One turn moves every row onto another: examples first, then more rows asked
K_696: [-18  -8 -31 -10   8  37  12 -18   6  17   5 -16   6   8  -6 -63  -8   6
  34   5  -4 -11  15  -8]
K_929: [ 29 -32 -18   9  16   2 -13  26  -8  28  -1  35 -10  16   1 -29 -22 -33
   9 -24 -24   8  -7  18]
K_461: [ 25 -26 -15  -5  14   7  -7  33 -21  32  33  33 -12   8  -3   5 -17 -33
   6   4 -14 -10  -5  19]
K_659: [-26 -12 -19  10  -5  15  51   2  22  20  -2  44   8  22   0 -35  23   3
   4 -20  30 -33  17  23]
K_658: [ -3  32 -35 -21   0  22  -5   5  -6  25  24  58 -15 -18   6 -43  46 -30
  25   7 -21  -2   7  13]
K_25: [ 23  -9  -2   8  -1  19  41   0  -7  18 -11  21  15  12   7 -69  27 -18
  30 -11 -18 -32 -48  22]
K_67: [ 21   7 -54  31   4   3  12   4 -29  32  -6  20   0   2  10 -19   1 -50
 -18 -17   8 -42  -6  41]
K_762: [ 15 -32 -31  25  26  30  15 -18   9  -7  -5  14   4  -1 -15 -39  21  17
  18 -28  15 -22  22  31]
K_231: [-28   3 -13   9  -2  30  19  -7  -5  45  10   7   9  -7 -17 -53 -18  -2
  25  15   4 -47  14   2]
K_936: [ 10 -12 -74   0   4  15  20   4 -13  11  10  21  10  -2  13  21  29 -48
   4 -14  17 -21  -9  21]
K_183: [ -2   2  -7 -12  19  22  26 -20 -19   5  24   8  -3  21  -5 -24  19  11
  -1  15  20 -39  31  37]
K_434: [ 11  30 -46   6  -9  21   2  18   8  29  20  48 -26 -12  12 -71  31 -24
  12 -13 -19   6   0  12]
K_743: [  7   4 -53  -8  13  -1   9 -19 -24   8 -28  17  13  25  25 -22  19 -52
   0 -24  -1  -2  -3  24]
K_368: [ 21  23 -40  16   4  21  -5   9 -15  29  39  43 -13 -36   2 -46  37 -15
  27   1 -10   5  -5   5]
K_505: [ 33 -18 -14   0   1  41  28  10  -8  13  14  19   2 -11 -12 -37  32 -20
  29   6 -21 -64 -38  38]
K_29: [  3  -8 -13 -16   3  13 -27  13  12  25  -8   7  21  -2  12 -57  11 -30
 -16   7  49 -10 -19  38]
K_362: [  2 -31 -20 -23   4   1   5  33   3  28  10  51  -5  27   9  -3  -5 -41
  14 -13 -14  10  -7   8]
K_954: [  4 -18 -18  -5   2  17 -27  20  16  29   1  16  25 -22   3 -40  14 -29
  -9   7  56 -21 -22  37]
K_506: [-30 -20 -45  -8  -6  50  19   3  30  24  12  10   6 -12 -19 -36   0  -4
  36   1   2 -38  16  -2]
K_446: [ 16 -13 -19 -34  -9  35  47   9   5   3  17  13   4  21  11 -40  43 -22
  28   6 -14 -31 -41  20]
K_467: [  2 -19 -23 -30   6  22 -34  12  20  13  -3   9  24 -12   7 -37  24 -32
  -4   8  48 -10 -15  37]

K_461 turns into K_362
K_183 turns into K_659
Where do these go?
K_25 turns into K_505
K_506 turns into K_696
K_434 turns into K_368
K_743 turns into K_67
K_29 turns into K_954

One turn moves every row onto another: examples first, then more rows asked
K_846: [  3 -32 -40 -11 -28   7  15  22 -40 -36   5  20  -2  36  -8 -19   3   1
  -1  11  31  11  -3  -7   6  -5 -12 -39  -4  20 -16  25  -2 -19   2  -9
  13 -23  13   0 -28  -6  -1   3  14]
K_611: [-11  14  20  33  18  -4  -2  -8  13  11  14  -1  34   4  17   2  -5 -18
   0 -27  -5 -31  -5 -10  25 -22  12   1  -9  -5 -14 -14  -2  -9  39   0
 -29  21 -19  17  34 -10  -8 -23 -25]
K_755: [  2   4  16  21  17 -26   9   9   4  23   3  -1   7 -26  20   9  10 -22
 -14 -22  -8   0   2  -9  20 -35  23   0  -3  -4 -11 -17  -2  -3  29 -40
  -3   1  -1  39  26 -28   6 -23 -15]
K_983: [ 13  18 -37 -15  -4  17  12  -1  13 -13 -19  12 -32  15 -29 -31 -14  -1
  12  20  31  -3 -20   2   7  13 -11   0  20  10 -13  19  -9  -8 -12  25
   7 -20  -1   2 -43  25  -4 -17   4]
K_610: [  9  -1  24   0  39  -7  15   4 -14  28  -8   3  21 -16  20  -1  -6  -4
 -11  -4 -15  -5  -6  -6  34 -15  23  15  -6 -16  -2 -16   6 -25  22 -24
 -19   7 -20  15  29 -49   5 -15  15]
K_739: [ -9  -8 -16 -10 -36  -9 -18 -22 -42  -8  12   2  -1   8   0 -15 -21   9
  22   2   2  10  -6   1 -21   9 -29   5   1  34  -7  -4   5 -17 -11 -15
  19 -15  -9 -24 -16 -19 -14  26  41]
K_170: [  5  -3  27   6  46 -11  16   7 -17  30  -6   1  23 -18  21   7  -2  -3
  -8  -3 -12  -1 -12  -9  22  -4  29  20  -8 -25  -9 -16   8 -15  22 -17
 -21  17 -22  17  29 -40  -5 -18   9]
K_459: [  3 -32 -36  15 -20   2   9  21 -48 -21  17  24   1  35  -6  -8  18   2
  16  11  28   8 -16 -15 -25  18  -2 -25  -7   4 -23  26   9  13  11  20
   3   4   8   3 -27  18 -18   5  -1]
K_553: [ -7  12  22  19  25 -19  -4  10  10  27   0   8  11 -23   7  19  10 -18
 -21 -15  -6   0  -5 -12   5 -26  38   8  -2  -8  -9  -8   7   6  33 -32
  -1   5 -13  38  26 -20  -1 -29 -18]
K_654: [-26  -6  -4 -14 -12 -10  -8 -10 -35 -15   2   3   7   5  -8  10 -20  11
   7  15  30  24 -23 -12 -42  34  -9  12  -2  15 -26  -2   6  -3 -30 -11
  22  -1 -12 -25 -11   4 -32   6  31]
K_414: [ -3  14  23  12  18  -7   2   8  19  23  -2   8  11 -19   5  17   6 -20
 -29 -15  -2   0  -2 -12  16 -34  34   2  -5  -3  -6  -9   7  -4  30 -39
   0  -5 -13  36  27 -28   9 -27 -14]
K_524: [-15  10  13  15  21 -22  -5  -3   2   3   2  -6  29   0  19  -5 -16 -19
  -5 -27  -8 -30   5   1  41 -34   9  -4  -4   4  -8 -12 -15 -28  34 -22
 -19   9 -11  17  33 -25  -8 -31 -12]
K_574: [ 10   2  30   3  36  11  23   2   0  28  -4   4  27 -13  16   5  -3  -5
 -16  -2  -5  -2 -12 -12  33 -13  24  14 -12 -19  -7 -19  13 -22  19 -19
 -23   6 -24  15  29 -43  11 -12   9]
K_650: [-11  -8  -2   0  -2   4  -2 -26 -29 -29   7 -12 -24  13 -12  13 -14  -3
  25   4   5  -3 -26  16 -17   0  -2  11  -5 -14 -10  49   8   9 -17  30
  43 -11  11   2 -22  27   6  23 -13]
K_111: [  0 -16 -29  -2 -28  39  -1  17 -23 -23  10  36   7  46 -28  -8   7   4
  -8  19  30   5 -14 -16 -15   5   5 -31  -8  16 -10  35  21  -3  14  12
   9 -16  -8  -1 -27   6  -2   7   4]
K_371: [ 17  12 -47 -10  -6  -2   8   0  -3 -11 -18   6 -39  10 -19 -40 -12  -1
  25  14  18  -7 -13  10  10  10 -19   1  25  14 -10  18 -17 -10  -7  22
   6 -17   7   4 -45  18  -7 -15   9]
K_369: [ -7  -5   1  -6 -10  22   7 -29 -15 -35   6 -11 -22  17 -15   9 -18  -4
  16   6  14  -3 -25  14  -6  -7  -7   6 -10 -10 -10  46  10   0 -22  26
  42 -23  10   0 -23  21  18  27 -12]
K_534: [ -6  -4  -9   7 -38  11 -15 -27 -31   0  24   6   5  11  -1  -9 -12   9
  27   1   5   9 -15 -10 -37  19 -27  10  -6  27 -14  -7  18   1  -6   5
  10  -6 -16 -24 -14  -5 -13  34  28]
K_570: [ 18  13 -40   1  -8  12  10  -4   5  -4  -9  10 -34  13 -20 -35  -6  -2
  27  14  21  -7 -20   2  -1  17 -17   4  19   8 -13  15  -7   2  -2  37
  -1 -10   1   4 -44  30  -6  -8  -2]
K_52: [ 11   1  30  13  38   6  17   1  -7  35   1   6  26 -12  19   5   1  -5
  -6  -4 -13  -5 -13 -13  22  -6  26  20 -11 -23  -7 -19  16 -12  26  -9
 -26  16 -27  16  29 -37   3  -9   5]
K_308: [-20  16  25  11  22   7   6  -2  25  -1   2   0  38   5   7   7 -15 -18
 -21 -18  12 -24  -5 -11  38 -27  17  -6  -9  -1 -15 -13  -7 -25  25 -16
 -20   8 -18  14  36 -14  -3 -35 -19]
K_217: [-14 -10  -8 -12   3 -11  -2 -21 -37 -35  -3 -16 -28  10  -8   8 -20  -2
  22   4   4  -2 -20  23  -8  -5  -3   8  -1 -11  -9  50  -2  -2 -22  18
  48 -16  17   1 -23  19   3  17  -4]
K_7: [-21  -2   1 -21 -26  19   2 -15 -15 -20   4   6  11  10 -14   6 -22   9
  -4  16  37  25 -23 -16 -27  22 -16   4  -7  25 -23  -6  10 -14 -33 -17
  22 -16 -14 -27 -10  -3 -13  12  31]
K_299: [ -9  -7  -6 -17  -7   6   3 -25 -24 -38  -2 -13 -26  14 -13   4 -24  -4
  14   4   7  -3 -18  21   3 -14  -8   2  -4  -4  -6  48   3 -11 -23  13
  49 -30  15  -1 -23  11  16  21  -2]
K_452: [-25  11  19  17  37 -26  -4   3   3   4  -2  -3  33  -2  14  12 -11 -18
 -11 -20   4 -25  -6  -7  22 -15  25   1  -3 -10 -18  -8 -12 -13  28 -14
 -20  24 -16  17  35  -8 -23 -43 -19]
K_428: [-10 -24 -41 -11 -10 -14 -16  28 -57 -25  -4  28  -3  35 -17 -10   4   6
   0  18  18   5  -7  -1 -19   9  12 -27   6  14 -10  42   3  -5  13  -2
  18  -7   1   1 -28   2 -25  -9  16]
K_265: [  9  14 -41 -10   5  -3   4   3  -1  -9 -21  10 -35  11 -24 -29 -11   0
  21  20  26  -4 -21   5  -4  23  -6   6  26   4 -15  22 -13   0 -10  29
   6  -7   0   5 -44  30 -19 -23   5]
K_867: [  5   6  22  28  12 -10  12   5  15  26   9   2  10 -22  17  12  14 -22
 -13 -22  -4  -1  -3 -16  15 -32  22   2  -8  -6 -13 -19   7   4  32 -30
  -9   3  -4  38  28 -23  11 -18 -23]

K_983 turns into K_371
K_414 turns into K_755
Where do these go?
K_654 turns into K_534
K_650 turns into K_369
K_52 turns into K_574
K_111 turns into K_846
K_452 turns into K_611

One turn moves every row onto another: examples first, then more rows asked
K_588: [ 12  56  -7  -8  28 -12 -11  17  36  51  22   4  -2 -16  -3  11  -6  -4
   1 -18  -8   9   5 -22 -48  22  32  30  29 -66 -23  33  66 -38 -63  -4
 -19 -65 -16  26  -3 -17 -32  24   5  12]
K_344: [ 52  64 -44 -11  58  20  24  -1  53  39 -11   2  12 -28  10  -3   9  12
  31  -3   2  10  10 -43 -27  28  26  49  15 -48 -60  24  26 -20 -52   6
 -20 -21  -3  13 -21 -71 -45  30  -1 -20]
K_375: [ 13  48 -26 -35  48 -29  13  29  43  28   6   0 -13   2   2  -2 -15   9
  14 -16  31 -27  19  -8 -16   7  39  78  15 -12   5  31  15 -10 -30 -37
 -31 -57   4  48  33 -34  10  22 -27 -36]
K_195: [  7  57 -16   1  25 -28  -1 -11  14  12  -2  26  -3 -18 -15   8  15 -11
  -3 -37 -32  -7  -5 -18 -59  11  12  27  18 -55 -12  34  -1 -41 -61 -30
 -18 -54 -13  27  16 -53 -17  -6  41  12]
K_469: [ 20  39   3  -8  13  28  65   1  53   7  -8  -3   4  22  13  19  33 -19
  -4 -32 -17 -13  16 -20 -25  -9  29  20 -16 -13  -8  26   3 -11 -60  -6
 -11 -37  -2  27  42 -48  10   9 -27   1]
K_856: [ 25  64  -6 -23  28  -5  -8  -3  17  27  -2 -28 -50  11 -22   8   3  16
 -28 -24 -11  -6 -12 -12 -38  16 -34  35  -9 -38   1  43   5 -40 -62 -21
 -27 -62 -28  29   8 -48 -37  21   4  17]
K_559: [  5  46 -23   0   3   7  46  17  55  21 -16  16  -7 -29  33  16  -1  -8
   5 -14  -2 -14  21 -27 -18 -10  25  18  18  -3   0  21  21 -12 -72  -2
  -2 -69   4  47   9 -13  22  18 -38 -29]
K_401: [ 15  64 -31  -3  48  12   5   7  41  31   8  21 -17 -33   7  -1  12  24
  11 -22  27 -24  32  -8 -39  16  -9  25 -17   5  17  41  -2 -37 -18 -11
   5 -32  12   7  15 -36  22   2  14   9]
K_918: [ -8  55 -14 -16  72  -4  33 -48  81   2 -36  15  -2 -11   6 -33  -8  44
 -20 -22   6 -12   0 -37 -28  37  -8  29  40 -13 -18  30  24 -41 -62  -2
 -23 -19 -10  -3  12 -45 -30   5  -5 -20]
K_828: [-13  27 -28 -12  24  25  43  26  34  55 -29 -33  -6 -13  13   4  -5  33
   6  -9  18  -5  17 -19 -27  -6  20  13  15 -26 -19  18 -18 -17 -78   6
 -11 -54   1  13  -6 -33   6   1 -54 -28]
K_973: [ 22  45 -32 -16  48  39  46   4  47  32 -35 -54 -11  -2 -18  32  14  23
   4 -32  12 -20  23 -22 -28   3  22  22 -19 -14   7  23 -13   3 -54  -9
 -24 -44  16  36  18 -44   2  -2  -9  -7]
K_108: [ 14  56   4  -9  70  19  41 -36  63   6  -8  14 -28 -14   3 -17 -46  42
 -15 -54   5 -12  11 -51 -54  33   2  35  27  -4 -23  47  49 -33 -60  15
 -16 -29 -16  28  19 -23 -37  12 -12  -3]
K_19: [  9  37   8 -10  62  -3  34 -36  53  -1  -7   1 -25   2 -28 -18 -30  25
 -15 -56   1 -22  11 -40 -49  19  16  51  73 -15 -37  37  22 -36 -61 -13
 -10 -22   8  16  47 -34 -19  -2 -14 -19]
K_421: [ 73  64 -34 -28  38  -1  20  -7  62  30 -12 -24 -28  -3 -11   4  17   0
  -2   1  -1  -6   1 -30   2  26  -6  75  30 -37 -38  29  16 -14 -55 -23
 -16 -26  10  25  15 -72 -32  53 -22 -35]
K_91: [  2  57   6 -23  60  18  21 -36  63   0 -44 -12 -34   1 -24 -32  -7  27
  -4 -29  11  -3   1 -48 -25  10   0  57  50 -20 -11  21  59 -50 -67 -13
 -19 -33   0  26  27 -37 -25   4   5 -28]
K_962: [ 12  48   4 -17  48   7  28  15   9  65   3   7 -34   7  22 -13 -17  25
  19 -48  12 -19  17   2 -37   6   1  65 -10 -19  -3  55  -4 -26 -50 -22
   7 -24 -19  26  28 -48   4  -4 -54   2]
K_65: [ 70  59 -14  -9  12   6  28  -7  12  12  -9   2 -55 -14  -5  -5  -8  -8
   7 -31 -21  -5  12 -40 -37  -2 -25  64  32 -25 -42  35 -16 -33 -64 -14
   9 -31  -2  33  16 -73 -18  32 -22 -29]
K_689: [ 51  67 -34   5  29  15  15  -8  20   8  11  19 -19 -36  12   7 -25   7
  24  -9  -4  -9  23 -49 -72   2   8  36  30 -27 -52  23 -12 -38 -48  13
  -3 -17   2  22 -18 -54 -23  27   8 -12]
K_619: [ 20  43 -34 -16  53 -45   1  15  38  61  -6 -16  -8 -18 -19   9  -7  15
 -26 -32  -9  -2  -1  -6 -20  59   0  37  24 -50 -25  48  11 -13 -70 -26
 -19 -73 -19   5   9 -45 -34  15 -19  -6]
K_297: [ -3  33 -10 -26  43  18  26  42  33  22   0  21   7   3   2 -36  29   2
  26  -6  31   7  20 -25 -21  17  31  50 -22 -27 -15  22  30 -45 -41  -4
 -16 -56 -15   3  28 -56   3   6   6 -22]

K_828 turns into K_559
K_962 turns into K_375
Where do these go?
K_19 turns into K_91
K_689 turns into K_65
K_195 turns into K_856

